(in the rows, 128 means zero)
Each path below is one point turned by a fixed rotation once a step. After each direction that follows a path, write how fast that rotation turns it, in degrees per step (0 if it stays still).
Each turn is a multiple of 5 degrees from 10 to 175, or 0.
Each row of a path follows its step; steps can be skipped.
Path 1:
step 1: [125 123 128 131 136 119 132 129 130 125 132 127 133 127 126 133 127 135
 139 133 136 124 138 128 135 129 131 130 127 127 123 133 140 126 126 142
 128 130 121 135 121 137 126]
step 2: [121 126 117 127 123 128 127 128 130 123 136 122 128 127 125 130 122 133
 128 130 128 122 119 144 128 127 132 139 127 124 116 126 136 120 128 126
 123 130 128 126 131 136 124]
step 4: [124 120 130 133 128 131 120 128 120 137 130 129 123 134 115 124 117 131
 120 129 126 130 140 124 131 124 122 120 121 131 133 119 130 129 127 123
 125 127 127 125 121 129 120]
step 5: [133 133 126 127 133 135 120 124 124 133 128 131 128 132 123 129 127 128
 125 127 118 126 131 129 136 125 133 122 136 128 126 130 132 127 138 125
 122 118 141 122 135 113 120]
step 6: [129 135 133 126 140 128 122 123 128 132 120 125 134 135 135 124 130 132
 133 130 134 135 136 124 129 127 127 121 142 129 122 135 135 130 125 139
 124 129 129 137 128 123 129]
step 7: [124 121 119 134 123 124 123 124 133 133 116 127 132 138 129 126 124 134
 128 134 128 128 122 138 125 131 132 126 131 123 122 132 133 117 123 135
 134 140 124 130 127 124 128]
step 9: [119 132 135 126 130 125 122 133 117 124 133 132 128 128 122 127 123 130
 129 129 131 123 135 116 126 124 123 127 112 127 126 126 118 130 124 134
 128 141 124 133 122 129 130]
step 10: [123 132 123 124 125 139 122 132 130 125 129 125 123 133 124 134 124 130
 125 128 117 119 134 132 134 119 134 132 118 120 128 131 118 133 131 128
 124 125 124 120 130 121 126]
step 11: [129 142 132 123 135 142 133 131 133 126 126 120 128 127 141 120 132 128
 132 125 126 128 136 128 131 122 137 124 131 134 125 123 125 134 129 127
 122 122 121 133 131 123 128]
step 13: [125 130 121 143 128 125 134 125 135 125 134 140 124 125 126 132 129 132
 135 127 130 124 118 135 132 125 138 123 133 131 128 128 135 122 140 124
 128 134 133 123 134 126 130]
Speeds:
[129 129 130 130 128 124 126 126 129 128 128 127 128 130 129 130 128 127
 128 127 128 127 126 129 125 128 128 126 127 129 131 127 128 127 125 133
 127 126 131 127 129 126 129] -> 45
[128 127 129 127 126 129 129 127 126 127 128 127 127 129 127 127 129 129
 125 124 128 128 129 127 130 124 126 131 127 128 129 125 124 129 127 129
 126 128 130 128 130 128 126] -> 60
[131 126 128 130 128 127 128 128 127 128 133 127 129 127 129 129 128 127
 128 130 127 132 131 129 129 127 127 129 129 126 128 126 130 124 128 128
 127 126 129 127 129 131 127] -> 25
[125 129 129 128 131 128 131 128 128 130 127 125 128 128 128 129 127 130
 129 128 130 130 129 126 124 130 129 130 126 125 129 127 128 126 132 129
 129 127 130 126 130 127 127] -> 0
Path 2:
step 1: [121 122 134 125 134 127 126 126 131 127 136 127 121 119 129 132 134 141
 136 124 128 123 135 123 126 125 134 125 128 127 116 134 121 133 125 128
 136 124 131 128 132 118 133]
step 2: [129 131 124 120 123 132 121 130 123 129 119 134 134 124 120 124 125 132
 126 123 129 142 139 130 135 123 125 126 134 133 127 121 128 136 131 122
 128 124 125 125 128 125 138]
step 3: [123 129 128 130 126 123 117 136 129 137 134 131 122 132 132 137 117 122
 126 135 123 140 128 128 136 131 129 125 122 131 133 125 128 129 126 136
 125 132 121 130 132 134 120]
step 4: [118 126 125 134 126 121 129 132 142 132 138 132 133 128 132 125 138 132
 116 126 132 122 127 129 131 126 131 133 117 131 133 132 127 129 126 126
 129 131 132 132 125 117 130]
step 5: [131 136 127 123 134 129 129 125 130 126 133 138 130 128 123 125 120 131
 119 121 133 121 121 129 129 119 124 124 137 124 131 124 132 121 141 126
 131 121 127 120 136 125 134]
step 6: [132 129 128 125 133 136 119 130 121 130 126 119 121 128 124 134 113 124
 127 124 128 121 132 131 125 138 126 129 126 127 135 126 123 131 132 130
 126 130 136 136 136 121 118]
step 7: [127 123 126 133 116 127 128 127 126 125 123 119 125 130 122 137 141 138
 121 123 129 127 127 124 127 129 131 130 115 128 134 134 120 137 132 133
 129 127 131 126 130 137 133]
step 8: [127 124 141 126 133 130 124 125 129 127 126 131 127 127 133 126 133 136
 126 132 133 134 121 136 137 130 119 130 126 116 117 130 134 131 133 124
 124 121 120 124 134 131 134]
step 9: [130 131 131 129 133 126 127 132 121 129 130 130 121 118 131 123 121 131
 135 126 125 140 128 134 127 124 128 127 126 129 124 131 131 131 140 135
 134 140 130 134 123 114 123]
step 13: [131 138 128 131 130 128 123 126 123 140 137 118 121 124 118 122 132 129
 126 122 120 125 119 122 132 122 125 130 124 123 134 120 119 128 125 122
 130 126 125 124 131 127 130]
Speeds:
[129 127 127 128 129 130 130 129 128 128 131 127 129 129 130 124 126 130
 132 125 129 129 128 128 130 126 129 127 128 127 127 130 129 127 130 128
 128 123 128 129 129 126 129] -> 100
[126 129 128 130 129 126 129 127 127 128 128 127 128 130 133 128 128 129
 131 129 126 127 131 130 127 130 127 127 128 128 130 127 125 129 129 131
 129 130 128 128 130 126 127] -> 125
[123 128 127 125 129 128 130 129 129 127 128 126 127 126 129 128 127 126
 128 130 126 130 131 126 132 127 130 127 128 127 127 126 127 127 128 126
 130 128 128 127 126 128 129] -> 40
[127 129 127 129 128 127 126 129 126 126 127 127 129 127 130 126 129 128
 126 126 129 128 129 129 127 127 132 131 129 130 127 131 128 132 129 124
 127 130 130 130 127 127 125] -> 145
Path 3:
step 0: [122 132 131 125 130 129 119 112 130 138 129 134 131 129 122 125 128 130
 121 127 129 131 139 130 133 131 134 127 130 122 132 129 124 126 120 139
 122 129 126 126 133 130 126]
step 2: [133 123 128 128 129 132 124 123 128 128 132 129 116 128 124 127 128 128
 130 115 126 128 132 133 141 122 135 127 135 133 131 125 127 127 121 136
 133 136 134 126 124 119 130]
step 3: [126 139 130 130 128 129 127 121 129 137 122 130 129 135 122 128 131 132
 126 128 128 137 134 125 140 127 133 127 126 128 127 128 127 136 113 136
 125 137 132 122 128 125 130]
step 5: [123 125 120 127 126 128 122 121 132 135 126 133 116 125 124 130 126 126
 131 122 124 128 133 131 136 125 134 128 145 128 128 123 133 124 127 140
 125 132 126 129 129 127 126]
step 6: [124 136 123 136 137 134 136 120 122 137 125 128 128 128 122 129 132 129
 132 128 123 131 134 125 137 123 125 128 134 124 120 126 129 131 122 135
 131 136 134 127 121 126 128]
step 7: [133 128 121 131 128 135 126 121 129 137 132 135 129 131 119 123 131 134
 131 128 128 126 131 131 128 127 127 124 135 140 129 138 123 124 117 132
 136 135 126 122 125 127 131]
step 8: [124 135 128 131 119 127 129 118 130 139 126 138 127 132 125 130 124 127
 127 124 124 132 132 134 131 129 136 126 142 130 134 130 135 134 126 132
 128 132 122 124 135 130 125]
step 10: [137 128 125 130 125 135 118 125 129 137 137 130 120 125 115 127 128 129
 129 124 123 125 135 128 135 132 128 129 132 131 124 133 128 125 124 132
 128 140 131 131 121 133 128]
step 11: [128 137 127 129 125 131 136 116 125 138 132 131 129 131 113 123 124 126
 128 128 126 136 128 136 130 128 133 136 131 129 123 129 128 134 123 132
 126 134 130 124 136 131 128]
step 12: [121 137 125 129 128 134 129 115 131 136 132 133 130 118 126 123 129 131
 129 124 138 122 127 136 130 125 135 128 134 133 129 133 130 128 132 132
 131 132 128 127 125 123 140]
Speeds:
[126 130 128 132 127 127 129 128 127 128 127 127 128 129 129 129 126 126
 127 132 126 132 129 127 129 129 130 130 128 125 127 130 130 131 127 127
 127 130 129 127 129 130 125] -> 140
[131 128 132 128 126 128 128 127 126 129 130 127 129 129 128 127 127 126
 127 125 128 125 129 130 130 128 130 126 124 128 129 130 129 129 130 130
 128 129 130 129 129 130 127] -> 40
[128 129 127 130 129 130 128 125 126 132 126 128 124 127 127 127 126 133
 129 128 128 128 129 131 131 130 130 127 127 130 129 127 126 128 128 127
 128 127 129 128 128 128 127] -> 0
[130 131 127 128 127 131 126 130 127 126 130 129 128 131 127 124 128 127
 130 129 127 128 129 125 130 128 127 126 127 127 126 125 126 129 127 126
 129 129 131 128 128 126 126] -> 95
[129 128 126 126 128 128 129 129 126 130 127 129 126 131 125 129 129 128
 125 126 129 131 126 128 129 127 127 129 125 127 127 132 126 129 127 127
 131 127 129 125 128 129 130] -> 90
Path 4:
step 0: [124 128 133 131 131 135 122 134 119 129 125 124 135 128 128 129 131 131
 130 119 114 134 125 125 132 128 126 132 119 130 124 125 120 122 132 129
 127 128 124 127 129 128 129]
step 2: [134 126 132 132 131 126 124 139 126 124 122 123 128 123 131 123 127 134
 129 122 129 129 127 131 135 121 129 116 128 126 128 127 127 127 125 137
 129 134 132 134 119 131 134]
step 4: [134 127 125 130 128 136 131 136 122 126 129 132 126 125 131 127 126 129
 119 136 131 131 133 132 128 124 123 123 130 131 127 126 115 130 121 128
 132 117 129 129 130 135 129]
step 5: [129 120 120 134 129 123 130 129 123 128 131 118 129 125 130 121 133 142
 126 128 119 125 122 130 127 123 124 126 131 126 127 137 122 128 128 130
 126 128 127 126 124 131 127]
step 6: [134 130 130 129 134 127 125 125 124 138 131 131 133 128 133 129 126 129
 120 122 128 125 130 132 127 129 124 137 127 126 131 134 130 123 119 130
 132 116 131 122 117 128 130]
step 7: [128 122 126 126 132 134 132 140 130 130 134 133 128 132 133 125 130 128
 123 133 121 124 122 129 140 133 130 131 123 129 127 131 124 130 123 137
 122 125 125 132 127 130 132]
step 8: [129 120 128 129 132 122 125 126 127 128 130 130 130 128 131 128 131 138
 139 130 120 128 129 131 127 131 133 129 130 132 138 129 123 124 134 136
 133 115 123 129 126 125 125]
step 10: [129 123 125 126 127 121 119 139 127 128 125 130 132 131 128 132 128 137
 125 130 123 133 125 120 129 138 128 131 125 127 118 128 126 122 128 134
 124 128 136 134 128 129 121]
step 12: [133 124 126 132 135 136 129 132 133 124 126 120 134 132 131 126 126 131
 124 125 123 126 133 122 129 123 122 128 128 136 116 121 123 125 133 131
 131 131 124 131 117 129 129]
step 13: [135 129 125 136 128 123 125 138 121 126 125 128 132 125 131 132 124 129
 122 129 128 133 124 131 127 136 130 116 128 130 132 127 125 117 125 127
 133 128 129 122 118 130 123]
Speeds:
[128 131 132 131 128 131 128 129 127 128 128 126 127 126 128 128 127 128
 127 127 128 129 126 131 131 128 130 127 127 128 129 130 126 130 127 128
 125 130 127 126 130 128 129] -> 160
[129 127 125 126 127 128 131 128 126 127 128 126 126 128 128 129 129 126
 126 126 129 125 126 131 128 127 128 128 130 129 128 130 128 130 125 127
 127 124 127 127 126 129 126] -> 35
[127 128 125 128 130 128 127 130 125 127 130 124 130 128 128 128 129 130
 130 128 125 127 126 128 130 130 129 127 128 127 126 126 131 129 131 126
 125 128 129 129 128 126 128] -> 145
Path 5:
step 0: [131 125 139 127 128 124 120 121 127 125 122 119 127 132 124 126 130 120
 120 134 139 129 127 125 129 128 141 126 118 128 133 136 133 132 137 125
 133 132 130 136 128 129 124]
step 3: [125 126 135 128 129 134 138 122 125 126 119 128 127 124 132 123 122 130
 125 128 129 126 136 132 122 123 131 121 109 119 124 126 137 121 135 128
 122 130 127 121 129 130 124]
step 5: [133 126 123 121 126 127 138 127 124 134 132 127 134 128 135 123 133 127
 124 139 129 125 118 128 128 118 132 124 142 130 123 134 131 139 135 124
 121 134 134 125 128 125 133]
step 6: [119 119 134 129 127 138 128 129 133 134 126 124 130 128 124 121 128 125
 118 120 123 127 135 121 134 124 129 133 117 125 127 137 131 137 127 132
 130 122 119 132 132 121 124]
step 8: [140 129 128 119 120 135 125 123 120 132 125 128 133 125 132 128 135 123
 128 131 129 117 119 121 127 136 130 132 124 129 124 127 130 120 133 138
 126 136 135 133 123 121 126]
step 9: [121 131 137 132 125 129 128 125 124 122 128 117 130 127 127 126 125 134
 115 131 137 122 131 140 129 120 132 121 125 123 135 125 123 134 131 133
 138 127 123 136 130 129 131]
step 10: [123 125 138 125 138 127 119 131 124 137 126 137 127 143 129 122 133 132
 136 130 123 125 125 124 115 129 123 123 136 129 125 129 127 129 130 124
 130 120 124 127 128 127 130]
step 11: [128 120 124 127 118 118 134 136 132 137 130 134 133 120 136 129 132 131
 126 136 131 125 131 131 128 132 125 123 116 126 129 128 130 132 127 137
 114 128 132 126 126 125 123]
step 12: [121 139 140 122 127 133 125 117 137 129 126 124 125 127 125 128 127 132
 123 124 128 124 135 132 133 125 137 126 120 133 120 130 136 127 126 124
 135 132 129 116 123 131 124]
step 13: [130 124 121 135 140 130 127 123 129 126 126 120 134 134 132 128 129 135
 137 124 133 122 130 123 123 139 127 122 138 129 127 135 127 136 143 130
 126 133 130 128 125 130 126]
Speeds:
[128 131 131 127 129 130 124 128 127 130 128 131 128 128 127 128 129 126
 130 129 128 130 127 125 129 129 129 130 126 130 129 131 128 129 126 130
 131 130 127 127 130 127 127] -> 175
[131 125 129 131 129 128 127 127 126 130 128 129 129 127 131 128 129 126
 126 129 126 130 128 130 128 130 126 128 127 128 129 132 130 126 132 127
 128 129 131 129 129 127 128] -> 135
[128 128 130 126 129 125 131 126 129 131 126 127 125 126 128 130 129 132
 129 127 125 129 128 128 128 130 127 130 125 127 128 127 128 127 126 128
 126 129 128 129 131 127 129] -> 85
Path 6:
step 0: [133 123 123 135 135 136 127 130 133 127 131 133 129 133 123 119 125 133
 122 126 122 139 124 137 132 136 129 127 126 119 114 130 131 116 128 132
 132 131 131 130 126 136 130]
step 2: [125 126 125 123 122 137 130 113 128 130 134 138 123 127 132 128 129 124
 127 118 128 129 134 133 132 134 135 118 127 124 119 119 129 115 125 127
 122 129 130 128 134 127 128]
step 3: [132 124 124 129 122 129 117 132 128 133 130 136 129 128 120 129 124 126
 120 124 121 132 128 123 136 123 131 115 132 128 131 119 128 112 121 133
 136 134 126 125 132 131 125]
step 5: [128 118 125 123 128 131 135 136 122 132 129 132 128 131 131 125 133 134
 122 135 124 133 131 126 131 142 133 123 132 120 127 124 139 120 123 134
 129 137 140 125 133 132 125]
step 6: [139 119 115 132 129 126 130 122 130 135 132 128 125 125 133 125 130 124
 125 120 119 125 124 129 128 135 119 125 131 115 123 118 137 124 121 128
 131 131 126 132 134 129 130]
step 8: [138 116 124 120 130 136 121 121 135 133 122 132 121 137 127 128 119 130
 127 132 125 132 127 126 124 128 135 120 118 120 132 122 134 120 123 124
 127 133 126 130 130 128 124]
step 9: [128 123 124 124 125 136 127 126 128 127 137 128 115 128 129 137 136 138
 119 130 123 134 121 129 134 133 134 115 127 125 122 116 128 122 127 135
 130 126 127 136 128 126 129]
step 10: [126 127 127 131 119 124 126 134 128 133 129 129 126 125 129 130 124 128
 125 128 126 133 120 131 128 132 132 125 132 114 129 118 130 116 109 129
 126 137 130 130 134 119 126]
step 11: [135 124 119 117 127 136 124 131 116 126 135 131 119 128 127 122 120 125
 125 123 128 140 129 121 125 131 127 127 138 118 124 126 133 124 123 127
 131 127 131 131 136 123 131]
step 12: [135 125 120 129 134 136 135 132 130 134 129 130 130 135 127 118 122 128
 125 133 129 136 118 130 124 138 134 125 129 126 124 117 132 116 128 131
 139 134 127 126 126 130 133]
Speeds:
[126 128 127 129 126 130 131 126 130 124 132 130 128 128 126 128 128 130
 127 126 129 131 130 129 128 129 128 130 127 130 128 128 131 129 129 129
 128 125 128 130 128 127 129] -> 155
[126 129 128 130 126 127 125 129 127 130 128 130 125 129 128 131 129 126
 128 130 128 131 129 130 129 127 129 126 128 130 131 126 128 129 127 127
 126 126 129 130 128 129 125] -> 60
Path 7:
step 1: [136 135 133 129 131 131 125 132 123 129 125 131 118 132 135 127 128 131
 128 131 125 120 132 131 118 135 122 134 129 128 121 134 139 129 124 116
 123 130 123 127 126 139 134]
step 2: [134 122 134 128 124 130 123 124 134 128 135 123 126 126 134 128 125 126
 129 129 129 121 142 139 130 134 131 130 129 134 132 133 129 128 116 127
 132 131 125 125 113 135 126]
step 3: [129 129 132 130 135 135 133 129 127 126 137 132 141 121 133 129 126 118
 132 137 133 139 125 137 128 130 130 131 136 137 126 136 133 132 127 128
 124 123 125 126 118 126 132]
step 4: [124 127 131 125 136 137 132 134 129 122 127 125 120 130 132 127 125 115
 127 127 135 138 123 121 140 129 129 128 126 129 116 134 128 127 120 134
 132 128 128 131 124 134 124]
step 5: [127 135 130 120 132 123 135 118 134 123 125 119 124 126 131 120 129 122
 123 124 127 129 115 131 128 133 128 132 131 125 128 135 123 128 127 126
 128 124 143 129 125 135 132]
step 6: [127 139 129 131 127 126 125 132 118 123 118 131 122 126 129 128 129 127
 132 137 126 122 124 126 128 134 126 124 138 123 130 128 130 124 131 124
 141 125 140 126 116 133 124]
step 9: [120 131 133 127 134 123 117 127 133 131 137 135 115 131 131 129 123 117
 131 127 134 134 129 128 120 132 124 128 119 126 127 124 129 129 123 127
 130 117 122 127 123 128 130]
step 10: [124 129 128 120 126 127 129 124 127 132 130 124 126 132 134 135 123 132
 125 133 125 134 121 130 124 128 135 128 114 138 132 129 138 127 120 125
 126 118 138 126 121 135 128]
step 12: [135 130 117 132 132 122 134 120 124 119 123 123 130 130 133 132 126 127
 119 140 132 135 130 122 127 142 127 129 128 130 126 127 124 130 119 133
 132 125 125 131 129 124 131]
step 13: [126 138 120 126 128 124 125 132 133 121 124 112 124 120 132 126 127 128
 130 130 124 135 129 130 136 138 128 124 129 127 128 120 126 129 134 133
 119 123 125 131 121 126 120]
Speeds:
[129 127 130 125 128 128 128 129 128 132 131 129 129 130 130 129 125 129
 129 129 129 128 130 129 126 129 129 126 127 127 127 125 130 131 126 127
 128 130 128 130 128 130 132] -> 45
[125 127 130 129 129 129 126 127 129 126 128 128 130 126 126 129 129 128
 128 129 132 129 126 126 127 126 127 128 128 131 130 128 129 128 124 128
 126 129 130 131 128 130 128] -> 55
[128 129 129 127 130 128 128 129 129 126 129 128 130 129 129 126 126 129
 129 129 130 130 129 126 128 131 130 129 126 126 130 129 127 125 129 123
 128 131 129 125 128 128 126] -> 0
[128 126 127 126 126 128 128 129 127 127 131 127 131 128 128 131 131 127
 125 128 128 131 129 129 129 130 128 129 129 128 124 129 128 124 125 129
 127 127 129 128 127 128 129] -> 45
Path 8:
step 0: [132 121 133 119 129 118 125 129 129 132 129 120 128 128 130 134 125 129
 131 122 117 135 124 134 136 128 126 131 126 129 132 126 130 126 128 124
 127 127 128 130 127 112 135]
step 2: [127 127 140 123 113 124 121 130 129 127 126 126 127 121 124 124 127 126
 121 130 126 135 130 122 139 124 126 131 127 129 128 125 131 117 131 123
 125 120 129 129 131 135 129]
step 3: [134 123 134 123 129 131 125 134 126 139 133 123 124 135 134 133 127 132
 134 128 120 132 131 133 137 127 124 125 124 128 127 124 138 134 133 123
 125 126 130 138 129 122 134]
step 4: [130 120 137 140 129 124 133 129 135 134 124 123 132 121 130 133 129 130
 131 127 132 136 127 127 132 123 125 135 121 121 118 134 131 121 122 134
 124 123 132 132 123 125 129]
step 6: [127 129 137 122 127 136 127 135 134 138 131 134 127 125 134 131 129 124
 132 129 130 132 134 128 131 128 125 124 129 122 126 127 141 132 137 128
 120 125 126 140 126 129 130]
step 7: [127 117 141 135 126 122 130 131 125 141 128 124 130 133 129 131 129 131
 121 129 127 133 122 125 129 118 129 133 126 123 124 134 130 124 124 130
 124 124 131 131 133 134 124]
step 9: [119 132 139 124 129 129 128 129 138 136 128 138 134 122 130 133 128 122
 131 122 128 130 128 131 125 127 129 126 132 121 129 133 134 122 131 133
 120 121 123 134 130 119 126]
step 10: [127 124 139 129 125 122 130 129 125 144 135 128 121 125 130 126 137 126
 118 134 129 130 125 122 121 121 126 130 131 128 134 134 129 133 124 126
 131 122 126 133 134 135 127]
step 12: [122 120 134 128 131 124 127 123 135 135 127 130 127 130 130 134 130 132
 130 118 125 126 122 130 126 126 131 127 129 120 133 130 132 122 124 131
 125 121 124 133 139 114 128]
step 13: [126 126 132 131 129 123 133 129 127 136 137 129 124 115 130 124 138 119
 123 137 134 130 134 129 125 127 122 131 131 129 133 130 123 129 123 128
 131 120 125 130 131 120 133]
Speeds:
[131 125 130 127 129 126 130 129 131 127 129 128 131 131 128 130 130 130
 126 127 128 128 130 131 128 128 129 128 127 129 129 128 128 129 129 129
 129 129 130 128 128 132 130] -> 95
[127 125 127 128 127 129 129 128 130 125 129 129 129 125 128 129 130 127
 130 124 126 128 128 127 128 131 126 125 128 130 126 130 128 127 126 131
 129 127 127 126 131 127 127] -> 95
